128 stands for zero in the data rows.
Here are some rows, each followed by its group. Rows of different groups can look alike.
[113  87 103 135 102 168 113 159  88 164  99 141 137  94 148  90 159  98
 128 136 100 165 127 107 141 103 150 159 161 148 170 115] pear
[139  93 119 197 128 214 160 162 107 161 144 163 180  93 184  98 141 175
 148 194 111 212 107  86 185 102 167 189 160 205 160 157] lamp
[110  91  90 148  91 137 118 164 101 165  86 155 143  93 122  78 142  90
 110 151  84 154 107 101 121 102 167 153 164 152 162 116] pear
[166 167 168  91 146  97 141  74 172  81 160  85 102 180 125 181  99 167
 127  84 182  78 153 168  98 172  69  95  92  86  71 144] clay
[ 72 104 106 106  96 110  89 166  97 156  64 109 121  92  92  98 118  73
  88 120  90 110 127  92  93  91 156 106 157 108 159  54] crow
[106 174 166  58 113  75  98  75 178  53  93  51 101 171  95 139  85 124
 100  73 139  70 108 171  97 160  79  65  70  62  73 102] crow
[ 92  91  95 105 123 137  83 155  92 143 102 136 123  97 119  94 107  63
 101 145  78 140 122 100 125  99 158 121 162 126 159  91] silk
[153 181 171  79 172  97 145  77 173  61 157  83  93 171 112 195  87 194
 118  79 175  66 143 183  97 173  85  45  65  79  77 122] fern
[108 174 177  80 123 100 124  86 175  72 109  88  85 177 105 143  84 148
 105  65 171  83 123 173  83 171  78  96  71  56  70 129] nail
[122  99 101 133 108 139 116 166  91 171  91 149 131  91 138  92 158  96
 127 155  96 142 114  95 141  99 169 148 145 161 170 103] pear
[ 99  85  88 124 109 144 116 151  91 158 101 137 137  95 120 110 139  95
 126 139  92 132 114  98 144  97 167 144 160 125 160  89] nail
[182 174 175 122 200  83 169  80 190 104 200 106  97 185 138 192 135 193
 151  69 189  89 165 176 140 186  85 105  77 106  84 183] lamp
[101  85  96 110  90 133 102 155  96 169 102 138 109  97  98 110 134  66
  86 132  82 131 105 101 130  99 161 119 159 143 154  89] silk
[168 178 183 122 178  98 156  80 186 109 188 122 104 180 155 196 134 181
 162  78 195 104 190 168 146 187  75 123 112 135  86 198] lamp
[132 101 102 189 107 171 144 155 105 161 127 161 158  92 160  97 160 132
 168 183  87 192 137  96 152  99 150 168 163 165 153 126] clay
[156 101 102 174 113 180 141 169  98 173 128 149 173  93 156  83 159 131
 156 189 100 197 120  96 173  96 160 175 151 155 175 108] jar
[181  94 101 204 122 212 158 161  85 172 150 178 199  98 189  95 159 166
 169 197 105 206 113  97 181  95 162 177 161 182 155 169] lamp
[135 189 177  86 169  86 139  67 182  74 154  84 112 177 110 188 109 167
 115  76 199  61 148 174 107 179  72  76  75  87  71 156] fern
[158 179 171  97 159  94 141  87 173  92 156  97 103 173 108 181 116 153
 141  77 180  80 132 178 122 183  71  91  90  94  65 149] fern
[163 170 176 103 200  88 157  93 179  83 176 117 102 188 134 185 141 155
 154  82 186 106 162 175 111 182  83 112  94 116  75 182] jar
[ 74  96 100 131 103 113  91 169  89 150  70 121 115  92 108  97 122  89
  90 122  83 115 126 105 124  94 153 131 157 140 170  86] crow
[ 97 170 170  53 121  89  96  72 176  67  92  59 108 172 107 143  36 104
 100  65 132  88  88 167  43 161  83  52  55  53  75  86] crow
[113  92  93 147 103 126 114 164  97 151  83 157 141 107 120  88 152 106
 128 156  80 163 109  97 141  86 152 181 159 146 169 109] fern
[116 171 172  54 122  84 108  94 172  56 109  60  97 176  99 161  95 146
  96  92 157  78 134 180  82 178  85  58  70  57  80 109] silk
[163 176 169  71 147  89 139  83 173  65 157  81  82 186  96 177 121 161
 151  78 182 102 142 182  94 183  76  85  75  83  64 121] fern
[ 88  94  93 111 102 112  90 181  94 158 116 120 116  90 103 106 114  92
 103 129  81 140 133  93 117  92 165 141 148 127 163  78] silk
[116  93 101 159  94 146 111 165  85 175 111 162 175  98 143 107 149 124
 121 182  95 164 109  86 166  91 167 176 167 165 160 136] fern
[166 190 179 134 206  97 170  67 182  97 178 124  97 173 167 188 112 178
 145 103 186 120 172 175 139 188  76 124  84 120  79 164] lamp
[125 172 178  69 135  94 131  68 172  70 123  73  85 194  89 162  79 159
 119  76 168  86 127 177  88 180  90  69  72  56  74 119] nail
[149  93  98 195 120 194 164 169 103 159 138 170 193  90 178 107 180 139
 187 204 115 199 113 101 176  86 150 173 151 194 167 163] lamp
[ 66  93  93 104 111  78  72 172  83 171 106 114 128  91  97  97 122  60
  90 120  94 111 118 101 108 107 155 117 156 117 150  71] crow
[132  91  84 157 100 141 115 167  92 146 109 135 164 103 145 104 159 125
 143 147  89 172 118  91 151  93 165 174 171 189 162 133] clay
[170 182 163 119 175  71 155  81 175 108 189 117  92 183 139 191 127 179
 144  95 185  72 167 178 126 173  80 105  80 103  78 172] jar
[113 171 189  66 121  85 103  86 179  50 114  40  84 179  77 145  65 134
  99  86 166  85 117 181  62 167  78  62  55  65  67 121] silk
[133 169 174  79 149  70 151  85 188  76 139  74  79 167 134 169 107 183
 122  79 184  74 151 180 102 193  75 109  82  89  80 135] fern
[129  95  85 151 112 153 129 165  83 162 117 167 160  88 132 101 154 125
 123 171  92 165  99  95 169 104 157 159 174 171 162 122] fern
[129 164 185 103 140  80 149  85 175  66 127  72 100 171 104 187  97 158
 116  68 196  87 133 172  93 171  86  81  54  92  82 138] fern
[129  99  85 151  88 143 120 171 101 173  92 179 160  93 138  99 146 103
 132 158  82 145 124  93 126 103 155 142 157 144 168 132] pear
[100  98  83 138 114 137  99 151  88 145 103 172 140  95 123  97 155 112
 135 150  92 148 114  95 134  91 165 132 158 138 163 116] pear
[ 76 107  89 105 100 125  78 163  88 158  83 131 101  90  87  93 100  96
  95 118  90 106 119  98 101  85 164 113 161  84 160  92] crow
[137  83  98 180 101 167 146 153  82 155 118 163 166  97 152  93 147 120
 158 181  96 180 114 102 167  85 155 177 157 187 169 129] clay
[120  89  93 158  97 161 140 172  96 157 125 170 168 104 147  95 165 113
 150 175 102 179 115  93 176  95 168 162 160 182 160 143] clay
[175 179 178 113 186 107 157  90 174 103 173 133  78 177 141 196 156 178
 152  83 175 106 165 186 126 170  69 118  97 108  87 164] jar
[140 165 171  99 174  82 144  73 170  71 166  98 104 179 133 186 105 175
 131  89 185  83 161 183 106 184  78 102  76  79  77 181] clay
[135  84  95 174 106 162 129 171  93 169 133 172 152  89 135  82 164 103
 149 163  79 172 106 101 128  92 161 174 155 157 165 114] fern
[108 177 167  58 122  94 115  79 171  61 127  86 100 175 104 157  73 155
  78  90 162  80 106 174  78 178  74  64  74  63  84 126] silk
[128  82  97 150 112 155 140 155  88 159 108 172 174  74 137 104 153 102
 146 163  83 174 102  81 174  85 163 186 148 166 157 140] fern
[172  94 105 186 133 208 169 171 108 153 164 167 208  89 170  84 154 159
 202 202 111 191 118  92 172 100 167 175 170 181 160 184] lamp
[128 182 180 107 157  93 133  69 184  82 131  91 109 175 128 164 106 149
 118  88 179  69 138 174 106 184  60  90  81  92  70 122] pear
[102  81  75 116 113 109 107 165  99 157 103 132 120  93 115  92 124  78
  93 132  86 124  93  94 115  99 150 121 177 128 160  86] silk
[ 90  97  93 128 120 124 101 163  96 153  98 135 121  96 126  93 129  76
 108 141  90 140 108  94 128  95 175 138 149 137 162 100] silk
[122 186 187  69 138 102 102  71 184  68 129  71  92 179  99 149  90 130
 100  68 161  83 126 179  97 174  84  68  62  68  67 114] nail
[116  85  95 129  83 161 126 166  87 173 101 162 152  96 135  95 152  96
 128 144  87 142 139  92 158 103 173 163 157 165 160 107] fern
[187 174 187 146 179 115 154  75 173 106 182 120  96 180 155 185 145 169
 156  90 184  97 162 176 141 173  80 143  97 121  97 177] lamp
[175 183 185 132 192  86 162  92 181 104 172 101 104 169 148 181 120 203
 144  86 176 105 192 175 125 168  82 120  97 108  82 178] lamp
[121  88  88 144  94 133 120 154 105 172  93 162 135  95 126 103 131 120
 115 136  92 145 133  90 144  94 160 138 165 138 158 126] pear
[143  86  95 183 104 184 153 168 102 163 126 162 179 106 155  89 160 118
 157 173  97 177 121  89 186  92 158 155 168 172 158 153] jar
[135 103  94 166  95 183 134 173  98 158 118 150 177  98 145  99 161 126
 144 182  88 162 123  98 172  91 166 154 166 159 165 139] clay
[125 168 187  66 129  81 115  77 175  62 119  66  94 169  94 156  77 117
  98  86 158  67 121 162  71 184  79  49  67  76  78 107] silk
[132 175 173  85 150  93 138  78 176  86 143  93 104 180 133 171 114 160
 122  92 171  86 117 188  93 176  82  86  66  84  83 123] pear
[128 104 100 141  95 152 133 167  92 155 124 178 148  94 149  89 146 120
 131 157  80 144 112 110 142  87 169 151 153 182 155  96] fern
[ 94  86  96 128 101 127  97 158 100 159  84 156 141  99 108  95 124  73
  98 146  95 153 130  95 126  85 156 154 164 135 160 106] nail
[ 54  94  89 130 116 132  97 161  94 158  94 127 133  97 110  97 125  82
 107 132  97 146 112  89 117 105 157 117 165 127 160 100] silk
[ 61  94  79 138  82 125  86 168  96 155  94 139 142  87  99  99 138  48
 100 128  87 125 120  96 115 101 171 133 170 131 150  84] silk
[ 96  93  92 120 108 132  99 157  93 147  88 139 133  87 112 102 131  66
 122 149 101 146 107  93 110 100 171 126 166 126 170  76] nail
[127  88 104 145 103 180 148 168  89 159 136 162 167  99 160  87 144 122
 144 175  88 165 121  87 167  90 154 164 171 169 156 139] clay
[125 178 183 111 169  99 146  84 175  71 156  99 103 165 119 184 120 186
 115  91 168  75 149 173 113 179  85  82  67  85  81 139] fern
[122  90 101 172 110 166 135 147  95 158 115 155 185  92 140  87 145 119
 147 168 106 157 100  98 170  98 154 186 174 178 168 150] clay
[150 170 173 104 174  77 159  82 171  81 150 107 103 170 118 181 121 172
 144  92 186  88 158 183 100 183  86  94  82  79  80 171] clay
[161  92 106 184 111 185 119 157  78 156 132 151 183  97 143  84 170 133
 130 178  88 167 115  92 162  88 163 188 169 202 174 149] jar
[113  79  89 139 112 138 115 150  93 156 102 171 127  97 138 113 148 100
 115 147  94 143 124  89 141  97 166 140 149 156 159  99] pear
[141  98  98 175 110 190 131 174 103 161 138 184 200  95 172  99 162 108
 161 189 105 174  99  93 170  88 166 172 169 167 155 148] jar
[151  98  91 198  88 186 163 159  90 158 132 158 207  84 169  76 150 137
 158 198  96 181 119  97 168  98 144 174 178 173 161 152] lamp
[ 52  98  84 117  92 108  64 158  99 156  91 124 106  96  90 105 103  55
  85 129 102 107 125 102  98  94 150  95 159 115 159  74] crow
[ 82  94  84 141 107 139  85 160  86 177 114 141 112 103 126  90 136  97
 104 154  87 147 115 109 103  80 153 130 166 142 163  84] nail
[147 102 123 206 130 186 154 167 118 160 157 147 186 104 175  82 149 154
 156 198 121 194 123  97 179  90 161 185 172 162 163 181] lamp
[ 99 108  91 127  83 140 103 155  96 169  89 155 132  95 120  87 141 100
 100 146  93 138 118  98 130  99 153 152 160 145 166 100] pear
[184 185 176 124 192 105 164 106 168 127 175 140 105 171 161 179 160 183
 174 114 179 121 174 174 154 182  83 146 127 132 110 184] lamp
[143  92 104 172  97 194 156 169 107 176 117 170 174  94 152  96 153 139
 152 190  97 175 130 102 158  95 175 159 154 178 156 159] jar
[124  92  97 167 107 212 163 169  87 146 137 182 193  99 153  83 154 143
 165 201 113 200 100  97 186  92 160 170 157 168 160 153] lamp
[118  91  94 159 114 168 113 168 102 159 113 159 158 103 141 106 158  96
 120 154  96 174 121  76 149  89 175 160 144 148 165 134] fern
[ 86 105  89 139 105 143 109 164  97 157 101 142 168 109 115 109 153  83
 124 144 100 142 105  85 140  90 183 153 171 141 151 105] pear
[ 96  85 103 131 108 136  93 159  85 160 100 142 143  95 145  72 115  71
 100 127 114 131 125  95 117  90 164 124 169 153 160  81] nail
[145  90  86 172 119 192 166 152  93 160 152 156 190 100 176 101 157 124
 171 197 106 178 136  92 176 106 167 159 165 187 176 144] jar
[120 172 170  71 114  83  99  76 179  65  90  73 103 183  84 144  54 105
  95  82 156  77 115 180  77 156  76  51  57  58  79 102] crow
[114 183 193  86 135  85 112  75 170  64 114  67  78 190  80 168  78 120
  93  87 145  81 101 179  79 166  88  52  59  60  76 125] silk
[142  89  90 178 113 175 140 153  87 164 109 170 180 104 154 103 167 109
 142 184 102 157 107 100 164  90 165 186 166 184 159 139] clay
[109 181 177  58 135  79 112  86 186  66 132  65  94 174  91 150  63 142
 116  72 157  78 101 174  82 176  60  71  69  70  78 130] nail
[149 180 174  79 160  99 144  79 180  79 150  97  80 181 139 184  86 171
 115  69 183  81 147 180 111 181  87  99  64  79  69 148] fern
[121 174 173  86 150  84 129  72 174  83 159 111  93 180 115 160  93 171
 118  86 181  71 144 177 103 186  73  98  85  94  66 140] pear
Which 5 groups are nearest to each row below, nearest first, going by the average distance to the group's rows?
[198 180 186 141 182 119 161  87 177 112 195 128 124 188 164 186 159 193
 176 120 179 115 180 182 158 176  80 112 119 127  96 182] lamp jar fern clay pear
[146 179 187 109 138  77 129  73 188  94 156  90  88 174 105 154 111 152
 146  90 162  81 124 169 111 177  78 108  95  82  79 128] fern nail silk crow pear
[119  91  71 147  88 143 137 164  93 163 117 171 151  84 139  85 165 109
 129 155  83 163 117  92 144  96 172 173 159 171 167 121] pear clay jar fern nail
Which 5 groups are nearest to each row below, nearest first, going by the distance to the centre of the group?
[ 70  98  93 100 114 114  68 155 101 166  85 131  91  87  99 101 130  66
 100 127  85 125 128  89  98  95 155 120 160 132 163  96] pear crow silk nail clay
[ 83  92  82 121 107 120  82 175  93 157  89 141 138  96  97  99 121  67
  92 126  87 144 117 108 121  91 159 136 160 105 166  90] pear crow silk nail clay
[105  84  80 122  92 138 101 164  92 147 113 124 128  93 113  96 124  80
 119 123  87 125  98  86 137  92 167 123 160 135 162 104] pear clay silk nail crow
[132  89  87 155  95 145 123 158 102 167 112 165 156  98 118 104 156 109
 122 162  98 157 115  91 159  92 153 170 161 149 173 112] clay pear jar fern lamp
[106  97  90 148 106 150 116 160 100 161 107 170 136  89 129  87 162 126
 123 167  87 150  97  95 152  94 161 145 161 156 165  97] pear clay jar fern nail
[108  94  89 159 115 155 131 162  86 163 108 166 171 100 138 101 153 113
 131 157  93 172 100 102 129  93 164 148 172 163 175 102] clay pear jar fern lamp
[156  93 107 196 123 178 179 161  94 147 133 148 191  91 166  94 158 147
 176 190 117 201 102  95 194 100 167 169 169 171 163 139] jar clay lamp pear fern
[148 181 168 107 200  88 140  77 168  91 154 119  88 182 146 176 128 176
 143  90 177  74 140 165 129 182  80 109  84 101  75 168] fern nail lamp silk jar
[103  86  80 138 101 143 110 158  92 163  96 170 153  93 115  91 141 103
 100 159  86 131 114 112 125  98 170 158 146 141 162 114] pear clay jar nail silk
[161 181 174  84 168  95 152  73 171  57 157  76 101 173 100 195  99 172
 121  79 184  87 146 187  94 180  75  92  70  85  76 140] fern nail silk crow lamp
[139  97 119 174 126 185 158 167  92 156 148 153 171 103 181 113 153 142
 150 172 112 196 109  97 165  95 157 160 166 184 172 150] jar clay lamp pear fern
Which 4 groups are nearest to each row below, nearest first, going by the average distance to the group's rows?
[181 168 170 138 202  94 165  77 180 116 168 140  79 176 157 191 145 174
 184  89 184 121 197 186 121 180  87 141  93 119  75 179] lamp fern jar clay
[169 190 181 150 190  99 161  77 191  96 173 132  75 171 148 185 133 175
 157 104 189  99 164 175 162 196  73 110  97 117  83 185] lamp fern jar clay
Which 3 other groups have their centres nearest to the centre of group crow, nearest first?
silk nail pear
Which 4 groups are nearest to each row below, nearest first, going by the distance to the centre of the group?
[ 77  86  83 108  92 110  64 162  87 163 103 134 124  90 117  94 101  47
  93 108  87 117  91  92  88  92 164 128 178 131 158  65] crow pear silk nail
[132 102 102 183 112 159 167 167 103 165 129 155 161  80 152 100 147 145
 149 177 104 164 126  76 162 107 169 166 157 169 152 149] clay jar pear lamp
[ 88  98  91 110 112 119 102 167 100 153 118 117 120  86  95 103 122  84
  92 120  89 143  99 101 104 102 160 134 156 124 167  93] pear silk crow nail
Which 3 other groups have their centres nearest to the centre of group nail, nearest first?
silk crow fern
Which 3 other groups have their centres nearest to the centre of group silk, nearest first?
nail crow fern
Which 5 groups are nearest to each row below, nearest first, going by the distance to the group's nearest row?
[ 98  99  88 132 105 150 122 162  84 144  98 158 157  80 131  83 154  80
 103 160  99 150 110  89 132  82 162 162 151 143 171 104] pear fern nail silk clay
[144 101 116 176  94 184 161 166  94 162 156 179 160 102 166  85 144 135
 162 176 119 187 118  87 171 107 166 154 166 200 154 163] jar clay lamp fern pear
